In the data rows, zero lies at 7.5, halfway between 7 and 8.
Some points, each followed by its number:
np.array([6., 6., 7., 8., 8., 8., 8., 7., 7., 7., 7., 8., 9., 10.,
          9., 8., 7., 6., 6., 6., 6., 6., 7., 9., 12., 9., 7., 6.,
          6., 6., 6., 6.]) 0
np.array([6., 6., 6., 6., 6., 6., 6., 6., 6., 6., 6., 6., 6., 6.,
          6., 6., 6., 6., 6., 6., 7., 7., 10., 15., 15., 15., 14., 10.,
          8., 6., 5., 6.]) 1
np.array([8., 9., 10., 9., 9., 8., 7., 7., 8., 9., 9., 8., 6., 6.,
          6., 6., 6., 6., 6., 6., 6., 6., 6., 6., 6., 6., 7., 11.,
          15., 10., 7., 6.]) 2
np.array([6., 6., 6., 5., 5., 6., 6., 6., 6., 6., 6., 6., 6., 6.,
          7., 7., 8., 8., 7., 7., 8., 7., 6., 6., 6., 6., 5., 6.,
          7., 13., 15., 15.]) 3
np.array([7., 7., 7., 7., 6., 6., 6., 6., 6., 6., 6., 6., 6., 6.,
          6., 6., 6., 6., 6., 7., 12., 15., 15., 11., 10., 9., 8., 8.,
          6., 6., 6., 6.]) 4
np.array([8., 8., 10., 10., 10., 10., 10., 10., 10., 9., 9., 10., 13., 13.,
          9., 7., 6., 6., 6., 6., 5., 6., 5., 6., 6., 6., 6., 5.,
          6., 6., 6., 6.]) 5
np.array([8., 9., 11., 10., 11., 10., 12., 15., 15., 14., 9., 8., 7., 6.,
          6., 6., 5., 6., 6., 6., 6., 6., 5., 6., 6., 6., 6., 5.,
          5., 6., 6., 6.]) 6
np.array([8., 9., 10., 10., 10., 12., 12., 10., 8., 6., 6., 6., 5., 5.,
          7., 7., 8., 11., 10., 8., 7., 7., 6., 6., 6., 6., 4., 5.,
          6., 6., 7., 5.]) 7
np.array([15., 15., 15., 11., 8., 7., 7., 6., 7., 8., 11., 9., 7., 7.,
          6., 6., 6., 5., 6., 5., 6., 5., 6., 5., 6., 6., 5., 6.,
          6., 6., 6., 6.]) 8
np.array([6., 7., 6., 7., 7., 8., 8., 8., 8., 7., 7., 7., 6., 6.,
          6., 6., 7., 8., 8., 7., 6., 6., 6., 6., 6., 6., 6., 6.,
          7., 11., 15., 15.]) 9
np.array([6., 6., 5., 6., 6., 6., 6., 6., 6., 6., 7., 7., 8., 8.,
          9., 8., 8., 7., 6., 7., 6., 6., 7., 7., 8., 10., 12., 10.,
          8., 6., 6., 6.]) 10
np.array([7., 9., 9., 9., 9., 8., 8., 7., 7., 6., 6., 7., 6., 6., 6., 6., 5.,
          6., 6., 5., 6., 6., 6., 6., 6., 6., 5., 6., 8., 9., 8., 7.]) 11
np.array([7., 8., 10., 15., 15., 15., 15., 15., 10., 8., 6., 6., 6., 5.,
          6., 5., 6., 6., 6., 6., 6., 6., 6., 6., 6., 6., 6., 6.,
          5., 7., 6., 7.]) 12
np.array([6., 6., 6., 7., 7., 8., 8., 9., 10., 9., 9., 8., 7., 7.,
          6., 6., 6., 6., 6., 6., 6., 6., 6., 6., 7., 8., 8., 7.,
          6., 6., 6., 6.]) 13
np.array([6., 6., 6., 6., 6., 6., 6., 6., 5., 6., 6., 6., 7., 7.,
          7., 9., 8., 8., 7., 7., 8., 8., 9., 8., 7., 6., 6., 6.,
          7., 7., 8., 10.]) 14
np.array([12., 11., 10., 9., 8., 8., 9., 9., 9., 8., 7., 7., 7., 6.,
          6., 7., 8., 9., 10., 9., 7., 6., 6., 6., 6., 6., 6., 6.,
          6., 6., 6., 6.]) 15
np.array([6., 7., 7., 8., 8., 9., 10., 12., 12., 9., 8., 7., 6., 6.,
          6., 6., 6., 6., 6., 6., 5., 5., 6., 6., 6., 7., 9., 12.,
          12., 9., 7., 7.]) 16
np.array([13., 11., 9., 9., 9., 10., 10., 8., 8., 9., 11., 9., 7., 7.,
          6., 6., 6., 5., 5., 6., 5., 5., 6., 6., 6., 6., 6., 6.,
          6., 6., 6., 7.]) 17
np.array([6., 6., 6., 7., 8., 8., 8., 7., 7., 6., 6., 6., 6., 7.,
          6., 7., 7., 7., 7., 8., 8., 7., 7., 6., 7., 8., 12., 13.,
          9., 7., 6., 6.]) 18
np.array([6., 6., 6., 5., 6., 6., 6., 6., 6., 6., 6., 6., 6., 6.,
          6., 6., 6., 6., 7., 7., 9., 14., 15., 15., 15., 14., 10., 7.,
          6., 6., 7., 6.]) 19
np.array([12., 10., 11., 10., 9., 9., 9., 9., 8., 8., 6., 6., 7., 6.,
          5., 6., 6., 6., 7., 12., 15., 10., 7., 6., 5., 5., 6., 6.,
          6., 6., 6., 7.]) 20
np.array([6., 6., 6., 6., 7., 9., 12., 15., 15., 15., 15., 14., 10., 7.,
          7., 6., 6., 6., 6., 6., 6., 5., 6., 6., 5., 6., 6., 6.,
          6., 6., 6., 6.]) 21
np.array([6., 6., 6., 6., 7., 7., 7., 7., 8., 8., 8., 9., 8., 8., 8., 7., 6.,
          7., 6., 6., 6., 6., 5., 6., 6., 6., 6., 6., 7., 9., 8., 6.]) 22
np.array([12., 12., 12., 12., 11., 10., 9., 7., 7., 6., 6., 6., 7., 8.,
          12., 15., 11., 7., 6., 5., 6., 6., 6., 5., 6., 6., 6., 6.,
          6., 6., 6., 6.]) 23
np.array([7., 7., 7., 8., 9., 9., 9., 8., 7., 7., 7., 6., 6., 6.,
          6., 6., 6., 6., 5., 6., 6., 8., 14., 15., 15., 12., 9., 7.,
          7., 5., 6., 7.]) 24
np.array([6., 6., 6., 6., 6., 6., 6., 7., 7., 9., 10., 10., 12., 12.,
          8., 7., 7., 6., 6., 6., 5., 6., 6., 6., 6., 7., 8., 8.,
          8., 7., 6., 7.]) 25
New points follow, each followed by the numbers of its three nearest points above by angle, seen from the average point of the numbered points, nearest first.
np.array([7., 8., 8., 8., 8., 8., 8., 7., 7., 6., 6., 6., 6., 6.,
          6., 5., 5., 6., 6., 6., 5., 6., 6., 6., 6., 6., 8., 9.,
          9., 13., 15., 15.]) : 9 3 11
np.array([6., 7., 7., 7., 7., 7., 7., 7., 7., 7., 8., 10., 11., 9.,
          8., 6., 5., 6., 6., 6., 6., 6., 7., 8., 9., 10., 9., 8.,
          7., 7., 7., 6.]) : 25 0 10
np.array([9., 9., 10., 9., 9., 8., 7., 8., 10., 10., 8., 7., 6., 6.,
          6., 6., 8., 10., 11., 9., 7., 7., 6., 5., 6., 6., 6., 6.,
          5., 6., 6., 6.]) : 15 7 20
np.array([9., 9., 8., 8., 7., 7., 7., 6., 6., 6., 7., 6., 7., 9.,
          11., 11., 8., 7., 6., 8., 9., 8., 9., 7., 6., 7., 6., 6.,
          6., 5., 6., 5.]) : 23 14 4
np.array([7., 7., 8., 9., 9., 8., 8., 7., 8., 8., 8., 9., 8., 8.,
          7., 6., 6., 6., 6., 6., 7., 10., 12., 10., 8., 7., 6., 6.,
          5., 6., 6., 6.]) : 4 19 24
np.array([7., 7., 7., 7., 7., 7., 6., 6., 6., 6., 6., 6., 6., 6.,
          6., 5., 5., 6., 6., 6., 6., 6., 7., 8., 9., 13., 15., 11.,
          9., 8., 7., 7.]) : 1 10 18
np.array([6., 6., 6., 6., 6., 7., 7., 7., 7., 7., 7., 7., 7., 6.,
          6., 6., 6., 6., 6., 6., 6., 6., 6., 6., 5., 6., 7., 7.,
          9., 11., 11., 10.]) : 3 9 22
np.array([8., 8., 9., 11., 12., 11., 10., 8., 7., 7., 7., 6., 6., 6.,
          6., 6., 7., 5., 6., 7., 7., 8., 10., 8., 7., 6., 6., 6.,
          7., 5., 6., 6.]) : 12 7 20
np.array([6., 6., 6., 6., 5., 6., 6., 6., 6., 6., 6., 6., 6., 7.,
          8., 8., 8., 8., 7., 7., 7., 7., 6., 7., 7., 8., 9., 10.,
          10., 8., 7., 6.]) : 10 18 14
np.array([7., 7., 7., 8., 9., 9., 8., 8., 8., 7., 8., 10., 11., 9.,
          7., 6., 6., 6., 6., 7., 9., 13., 11., 9., 7., 6., 6., 5.,
          5., 6., 6., 6.]) : 4 19 5
np.array([6., 6., 6., 5., 6., 6., 6., 6., 6., 7., 7., 8., 8., 7.,
          7., 6., 6., 7., 7., 8., 9., 9., 7., 7., 6., 7., 8., 10.,
          12., 11., 8., 7.]) : 18 3 10
np.array([7., 8., 8., 9., 9., 8., 8., 7., 7., 6., 6., 6., 6., 6.,
          6., 6., 7., 9., 9., 9., 9., 10., 11., 11., 8., 7., 6., 6.,
          6., 6., 6., 6.]) : 4 19 24
np.array([7., 7., 8., 9., 10., 10., 9., 9., 8., 8., 7., 7., 6., 6.,
          6., 6., 6., 6., 6., 6., 5., 6., 7., 8., 8., 8., 8., 6.,
          6., 6., 6., 7.]) : 12 24 6
np.array([6., 6., 6., 6., 6., 6., 6., 6., 6., 6., 6., 6., 6., 6.,
          6., 7., 7., 8., 9., 10., 13., 13., 11., 10., 9., 9., 9., 8.,
          7., 7., 6., 6.]) : 4 19 14
